In the rows, zero is written as 128.
Where one turn sends some rows of the set: a few examples, then the rows asked
J_425: [110 120  96  86 169 139  86 118 123 149 114 115 131 183 141 111 149 167
 114 130 133 138 134 101 125 142]
J_753: [124 122  93  94 167 142  97 128 113 158 104 120 126 177 143  98 137 164
 113 123 136 138 129  99 122 135]
J_731: [127 118 113 116 145 176 116  96  96 140 144  99 137 139 137 129 123 141
 107 118 133 145 158 130 132 163]
J_561: [103 134  76 129 177 132 104 103 108 128 135 106 127 150 138 135 123 178
  84 141 126 133 136 137 112 171]
J_685: [124 110 131 108 141 142 125  83  94 125 158 128 105 138 156 140 144 156
 131 162 152 118 114 117 136 117]
J_778: [115 108 110  96 164 150 121 114 105 122 111 119 147 131 153 167 134 122
 137 158 169 125 121 100 106 128]
J_429: [123 115 123 129 158 135 125 122 108 110 134 146 122 124 128 111 184 167
 129 158 143 141 114 135 120 124]
J_989: [129 107  96  93 171 146 128 118  96 133  97 123 145 115 151 159 125 126
 121 160 157 129 119 101  96 132]
J_897: [ 94 149 113 126 127 140 118 113  98 148 140 128 126 132 151 151 134 163
  89 140 137 136 110 119  75 136]
J_154: [ 84 158 118 131 125 127 109 108 105 132 130 106 128 145 149 153 144 152
  95 142 149 129 111 132  85 123]
J_58: [117 116 113  96 154 116 114  71 100 116 138 102 108 130 144 149 164 154
 110 179 142 118 123 135 135 123]
J_742: [100 159 108 135 126 116 122 111  96 147 108  93 119 141 137 147 156 147
  85 145 152 124 117 134  96 112]
J_804: [111 129 123 124 153 157 128 126 128 121 123 150 101 142 113 120 149 144
 137 147 147 121 122 150 108 126]
J_668: [133 122 126 111 131 141 127  95  85 129 127 131  98 140 149 130 109 134
 127 143 153 103 119 137 120 109]
J_543: [131 107 104 101 159 141 130 119  89 133  91 117 144 127 146 160 138 117
 129 152 171 120 127 103 112 119]
J_684: [122 121  88  90 173 125  89 121 112 149 100 107 134 172 143 100 153 169
 105 132 132 142 131 103 125 136]
J_2: [135 130  74 145 167 128 130 119  81 153 111 107 118 144 132 114 125 171
  81 128 136 127 138 130 125 149]
J_164: [119 119 101  96 159 131  87 123 107 145 105 115 136 185 144 102 151 162
 117 120 142 136 136 103 131 130]
J_530: [133 118 111 124 145 130 128 129  91 121 101 157 117 123 112 111 163 148
 113 140 135 126 132 155 108 124]
J_135: [131 107 103 111 148 112 129 107 124 113 115 143 157 114 164 106 157 141
  98 147 128 143 116 110 104 128]
J_670: [124 123  94  87 163 119 112  78 100 119 122 113 105 113 146 141 126 153
  94 176 124 120 118 146 103 135]
J_559: [122 130 100 117 175 139 125 125 125 116 114 141 109 114 121 109 151 162
 113 165 128 138 110 151  92 135]
J_40: [106 131  92 144 165 118 110 100  99 125 133  86 129 166 134 135 161 172
  97 140 149 126 142 132 148 147]
J_198: [121 123 108 116 152 152 100  90  95 115 136  81 152 134 143 124 134 143
 100 126 131 150 155 141 129 159]
J_358: [120 114 100 100 135 128 141 101 142 144  96 140 126 141 124 135 156 110
  99 140 133 111 147 127 117 129]
J_342: [112 147 110 137 125 126 138 113  89 168 122 106 115 135 137 147 168 158
  86 146 151 130 117 114 108 115]
J_533: [125 101 101  95 170 138 127 111  96 130 106 112 149 119 149 166 155 132
 124 168 164 131 122  95 115 129]
J_689: [148 119  99 101 146 127 132  94  76 140 107 128  98 113 143 126 112 143
  98 155 133 111 121 141 108 119]
J_655: [126  97 112 107 127 117 133 101 118 128 116 154 150 133 143 128 176 127
 102 136 132 127 142 112 125 128]
J_568: [118 112  96  90 170 133 117 110 102 121  90 107 147 124 144 168 139 120
 120 164 161 123 127 112 103 129]
J_843: [115 122 102 149 161 151 125 112  98 145 158 119 123 164 144 128 138 181
 110 130 149 131 132 109 141 154]
J_283: [136 124  95 114 164 170 126  95 106 154 129  80 125 127 130 123 129 146
  95 135 129 147 153 130 131 161]
J_854: [116 123  90  87 164 131  84 122 111 148  96 118 134 178 138 106 137 159
 106 121 130 134 140 112 116 140]
J_115: [106 122 110 110 158 128 115 111 121 112 114 137 114 134 103 135 183 149
 115 161 133 125 137 160 115 136]
J_99: [137 131 107 130 153 152 114 102  91 124 119  71 141 133 145 104 122 137
 104 121 142 147 145 140 131 141]
J_888: [106 141 106 126 132 135 132 110  93 166 138 122 121 124 144 153 161 171
  80 152 136 140 113 108  91 134]
J_518: [108 128 104 105 157 135 136  99 172 129 111 118 121 144 139 127 150 120
 113 158 142 120 122 121 112 124]
J_542: [124 124 110 120 155 135 137 112 153 117 118 131 136 130 164 101 134 131
 118 148 143 133 103 110 101 117]
J_290: [135 128 108 129 162 162 125  96 106 139 134  63 130 136 139 113 143 146
 110 136 147 149 143 125 147 143]
J_705: [112 137  99 150 149 141 114 118  91 130 124 115 123 173 138 123 107 156
 107 110 151 115 141 140 124 144]

J_685 -> J_58
J_342 -> J_154
J_115 -> J_559
And these:
J_655 -> J_518
J_778 -> J_533
J_198 -> J_283
J_843 -> J_40
J_425 -> J_684

Where one turn sends some rows of the set: a few examples, then the rows asked
J_715: [136 148 145 150 130 134 127 113 141 125 149 119 119 165 111 127 121 124
 153 135 160 133 153 127 123 146  81 155 125]
J_84: [127 123 137 117 141 130 132 144 138 119 132 108 159 112 134 111  96 108
 150 144 175 104 140 133 132 115 123 122 137]
J_774: [128 154 118 141 126 130 115 109 152  98 106 158 125 157 137 119 140 121
 103 149 155 139  98 130 114 124 118 142 129]
J_313: [133 108 141 125 132 129 128 127 157 115 148 126 164 155  97 114 129 114
 131 129 108 143 163 110 116 123 152 133 138]
J_28: [159 122 154 127 128 156 122 109 160 113 128 127 169 105 139 116 162 104
 107 153 160 153 129 139 151 139 142 127 123]
J_48: [140 131 113 139 131 137 131 129 167  98 160 129 145 124 126 125 108  81
 118 117 167 138 123 151 142 131  95 115 141]
J_414: [153 143 136 165 111 153 129  92 130 145 146 117 151 156 117 116 125 122
 161 127 151 142 150 131 125 147 106 147 119]
J_512: [136 126 142 136 130 130 132 106 132 108 123 160 151 125 150 100 139 126
 126 129 175 144 139 108 139 123 126 130  71]
J_586: [130 131 122 137  96 122 130 148 121 141 129 116 163 138 144 127 138 130
 132 141 148 173 132 137 130 138  97 145 152]
J_825: [171 105 150 114 113 145 126 140 139  92 127 111 158 121 123 121 150 103
  98 147 150 132 134 150 145 133 133 127 123]
J_924: [140 140 154 146 119 120 105 124 143 109 129 133 139 120 118 106 140 161
 185 121 139 137 124 146 124 134 134 127 136]
J_93: [163 115 129 120 115 156  97 106 117  97 133 157 146 146 135 116 133 125
 110 109 157 145 154 121 136 159 111 106 122]
J_280: [103 119 135 123 133 149  92 137 141 104 113 153 144 147 142 120 108 125
 127 132 110 168 149 131 104 111 110 136 125]
J_329: [114 133 132 121 124 130 128 106 144  99 117 149 150 128 160  91 159 104
 117 150 134 123 154  99 108 124 113 144 110]
J_251: [118 147 136 126 135 145 115 126 149 116 145  94 129 138 143 110 140  88
 133 122 162 159 124 135 122 112  84 125 157]
J_658: [116 132 145 137 114 129 120 129 176  95 110 128 148 139 105 112 124 129
 150 130 124 114 137 159 117 164 145 119 132]
J_257: [124 138 163 145 109 135 116  91 152 112 128 134 141  97 103 109 154 106
 149 102 132 151 154 138 114 133 109 111 111]
J_716: [111 116 127 121 109 140 104 143 134  94 103 136 150 139 142 102 105 112
 142 112 108 143 131 139 105 110 127 115 111]

J_280 -> J_825
J_512 -> J_251
And these:
J_84 -> J_257
J_48 -> J_924
J_586 -> J_313
J_715 -> J_716

Where one turn sends some rows of the set: a few examples, then the rows asked
J_567: [124 117 124 117 141 111 117 158 158  92 173 111 159]
J_333: [105 117 145 108 129  72 145 111 150  94 170 101 105]
J_319: [117 112 150 105 130  61 122 123 144  95 161  97 123]
J_428: [121 110 151 126 123  81 131 118 151  79 156  89 110]
J_111: [ 86 109 149 121 130 136  95 143 163 117 182  82 120]
J_147: [125 127 151  62 136 123 124 128 150 104 192  97 130]
J_338: [138 110 125 109 146 100 140 165 156 125 159  94 106]
J_361: [107 122 155 112 140 162 120 125 161 102 162  93 123]
J_986: [131 121 158 104 137 150 111 126 134  94 151  95 136]
J_823: [122 106 123 108 122 119 130 151 165  78 196  96 134]
J_67: [111 123 161  65 137 121 107 132 149 120 185 101 136]
J_81: [103  95 164 107 100 117 103 140 152  97 196 109 122]
J_652: [ 85 113 141 117 139  76 139 119 170 109 169  99 107]
J_623: [128 114 136 111 135 119  94 153 141  94 171  74 144]
J_213: [ 93 112 163 119 109 126 128 124 139 104 189 134 113]
J_208: [140 107 138 114 134 105 130 166 169 119 163  87  98]
J_953: [128 108 138 109 142  98 137 149 127 139 147 112 104]
J_669: [ 85 119 141 120 128 143 131 116 127 112 179 104 102]
J_182: [109 132 138  69 149 129 137 124 150 114 188 103 130]
J_3: [120 124 159 107 131 158 126 117 140  94 161  99 119]
J_122: [ 96 110 145 113 140  65 115 130 166 112 159  95 127]
J_546: [120 102 163 108 120 103 128 145 140 138 162 111  84]
J_965: [124 132 176  97 113 109 104 132 134 102 196 109 118]
J_694: [131 103 149 108 125 104 131 159 169 124 174  90  86]
J_360: [ 97 126 149  70 150 127 120 126 150 130 181 109 135]
J_275: [101 145 122 112 162 120 131 142 157 120 180 108 137]
J_877: [140 112 128 115 145 103 141 157 137 126 146 104 107]
J_303: [128 123 128 110 133 127 129 126 104  88 170  95 125]
J_340: [122 141 139 103 132 121 137 137 164  90 208  97 111]
J_210: [101 115 138 135 138  91 145 114 159  90 154  95 106]
J_671: [103 135 157 107 143 106  98 138 127 133 169 121 144]
J_605: [118 119 138 114 128 112 129 132 114  99 165 136 144]
J_230: [ 85 100 149 113 122 118 113 130 122 120 169 132 136]
J_490: [100 110 147 121 120 126 116 151 185  97 197 108 128]
J_833: [104 112 108 114 145 120 140 140 134 101 171 119 148]
J_253: [117 121 154 111 145 153 106 135 156 104 151  90 140]
J_181: [108 105 161 128 128  76 108 124 153  97 145  92 122]
J_971: [121 101 163 116 119 110 126 152 160 131 166 100  82]
J_571: [ 89 109 146 137 142  87 123 121 161 108 143  97 118]
J_519: [122 107 152 116 130 108 135 142 129 139 149 115  91]

J_669 -> J_671
J_213 -> J_230
J_428 -> J_652
And these:
J_360 -> J_986
J_694 -> J_971

Where one turn sends some rows of the set: a few examples, then the rows asked
J_194: [149 122 141 147 114 151 131 144 155 111 102 170 192 128 152 136 112 132
 135 136 124 112 163  82 138 116 159 143 142 126 131 126 147 152]
J_827: [154 133 112 131  91 150 139 145 148 107 132 112 162 120 157 111 119 123
 142 133 132 140 148 146 137 136 147  88 185  95 137 142  93 149]
J_826: [118 108 113 133 142 135 119 144 138 113  97 159 152 127 159 106 123 147
 136 136 116 117 162 104 145 128 120 145 142 114 142 143 126 160]
J_293: [105  88 179 135 100 147 136 147 155 122 106 136 139 132 153 130 113 128
 129 131 128 118 155 163 106 127 146  88 137 126 135 154  98 153]
J_676: [137 120 106 146 130 142 129 140 121 114 109 146 155 145 173 132 111 171
 119 137 143 126 150 165 127 139 153 139 148 140 172 130 109 152]
J_142: [128  97 159 129  70 147 134 141 175 106  84 117 165  86 158 137 117 140
 121 126 128 101 151 140 133 138 153 108 152  85 152 107 112 128]
J_11: [118 133 140 148 104 154 127 128 102 121  86 159 145 136 131 144 107 155
 102 128 133 122 135 152 130 148 150 121 136 111 137 128 113 168]
J_25: [119  88 124 141  97 163 146 134 118 124 109 153 154 119 147 116 106 173
 117 107 117 115 188 147 111 122 136 127 164 115 151 156 104 146]
J_993: [139  85 122 135 131 145 130 153 161 103  82 132 176 129 176 147 117 157
 153 154 126  92 163 146 155 147 135 136 133 100 146 131  84 133]
J_696: [173 110 111 148  94 151 123 143 143 114 105 155 148 128 155 121 103 144
 132 129 128 121 166 139 150 108 152 177 133 138 129 115 106 142]
J_837: [108 139 124 141 101 136 136 149 161 114 136 166 146 131 159 153 106 144
 135 129 121  99 149 114 107 152 156  74 136 124 127 118 108 146]
J_563: [144  96 158 129 106 169 155 136 157 117 107 147 178 131 140 126 127 139
 183 112  95 111 164 131 119 119 117 118 169 113 139 126 117 153]
J_470: [125 113 169 141  72 155 151 147 150 120 110 130 163 126 151 146 118 138
 121 130 124 121 147 156  94 173 159  96 138 108 148 140  88 151]
J_604: [117  89 119 141  72 170 132 154 123  91 116 131 154 122 143 133 100 135
 100 122 152 124 149 127 104 120 138 101 141 102 117 138 122 163]
J_211: [142 106 134 117 109 155 138 151 175 114 135 129 185 153 176 149 114 101
 120 119 114 118 167 118 128 110 150 105 116 121 123  93 110 148]
J_535: [126  68 128 141  88 144 134 128 151 114 108 159 163 124 124 151 135 148
 158 129 149 126 143 150 130 128 132 136 163  93 143 154  97 151]
J_166: [112 105 147 144  86 171 144 160 147 121 127 147 195 117 149  93 105 157
 109 122 118  99 173 117 149 135 161 103 136  98 125 138  99 134]
J_64: [146 125 130 134  87 159 106 138 151 120  89 127 185 124 156 155  96 149
 141 126 103 112 168 143 137 134 174 122 141 162 144  91 120 139]
J_109: [173  70 126 131  65 168 122 145 151 109 127 136 128 126 155 131 108 137
 131 130 129 120 166 151 159 151 142 102 137 107 122 104 111 143]
J_674: [152 100 123 130 110 151 116 134 150 107 134 149 144 125 137 155 104 122
 102  93 135 142 147 113 118 113 145 131 131 121 121 130 134 156]
J_643: [141 150 117 113 115 158 156 131 124 123 126 141 167 131 153 134 118 116
 135 135 122 105 148 162 161 133 168 102 153 104 157 125  89 126]
J_301: [124 137 125 120  90 182 120 148 117 106 101 147 180 123 130 119  98 112
 117 116 113 132 172 128 132 122 175 115 138 121 124 128 134 139]
J_462: [117 115 146 122 120 173 145 136 151 115 140 136 185 125 155 160 109 109
 134 141 112 111 160 126 151 122 148 119  94 128 111 121 116 153]
J_403: [136  85  97 140  83 136 145 144 163 118 116 127 175 130 156 127 113 130
 140 123 136 124 161 184 112 105 143 149 140 109 143 148 100 143]
J_50: [158  94 141 134  66 146 163 147 134 124 110 145 173 124 165 121 107 137
 137 131 123 120 155 120 175 127 134  99 143 102 139  82 127 157]
J_150: [154  93 126 148 131 160 115 140 172 128 103 126 142 131 149 147 111 150
 133 166 116  94 153 147 137 140 142 136 113 115 163 133 101 128]
J_589: [155  95 122 122 106 164 146 125 155 108 114 143 187 161 127 156 105 159
 162 111 128 114 153 145 146 149 140 123 182 118 160 115 113 139]
J_615: [147 113 110 147 125 141 117 138 172  94 104 159 174 121 163 152 127 126
 128 138 135 108 166 162 131 128 129  97 114 112 132  93 137 170]
J_183: [122 108 144 128  76 124 138 148 165 128 136 154 194 168 159 151 133 129
 158 118 109 131 162 142 137 144 157 120 135 129 136 117 113 130]
J_256: [140 101 115 133 110 149 107 145 138 112 102 122 143 131 155 150 115 137
 138 132 123 117 152 138 168 111 151 119 137 124 153  62 124 156]
J_910: [147 101  93 140 132 159 134 143 156 120 125 115 193 128 155 123 114 153
 139 129 122 105 155 156 132 139 148 102 130 101 123 103  64 158]
J_238: [121 139 146 138 114 169 139 133 143 142 150 142 172 120 146 106 128 134
 130 115 126 136 154 107 133 148 171  91 145 101 137 125 112 155]
J_520: [126 111 144 132 112 150 141 168 168 106 113 161 163 117 152 142 132 171
 136 126 155 103 121 150 119 137 114 126 129  97 140 133 116 123]

J_256 -> J_535
J_696 -> J_25
J_676 -> J_604
And these:
J_643 -> J_109
J_674 -> J_826
J_615 -> J_520
J_64 -> J_403
J_142 -> J_183
J_827 -> J_50
J_293 -> J_462
J_211 -> J_993

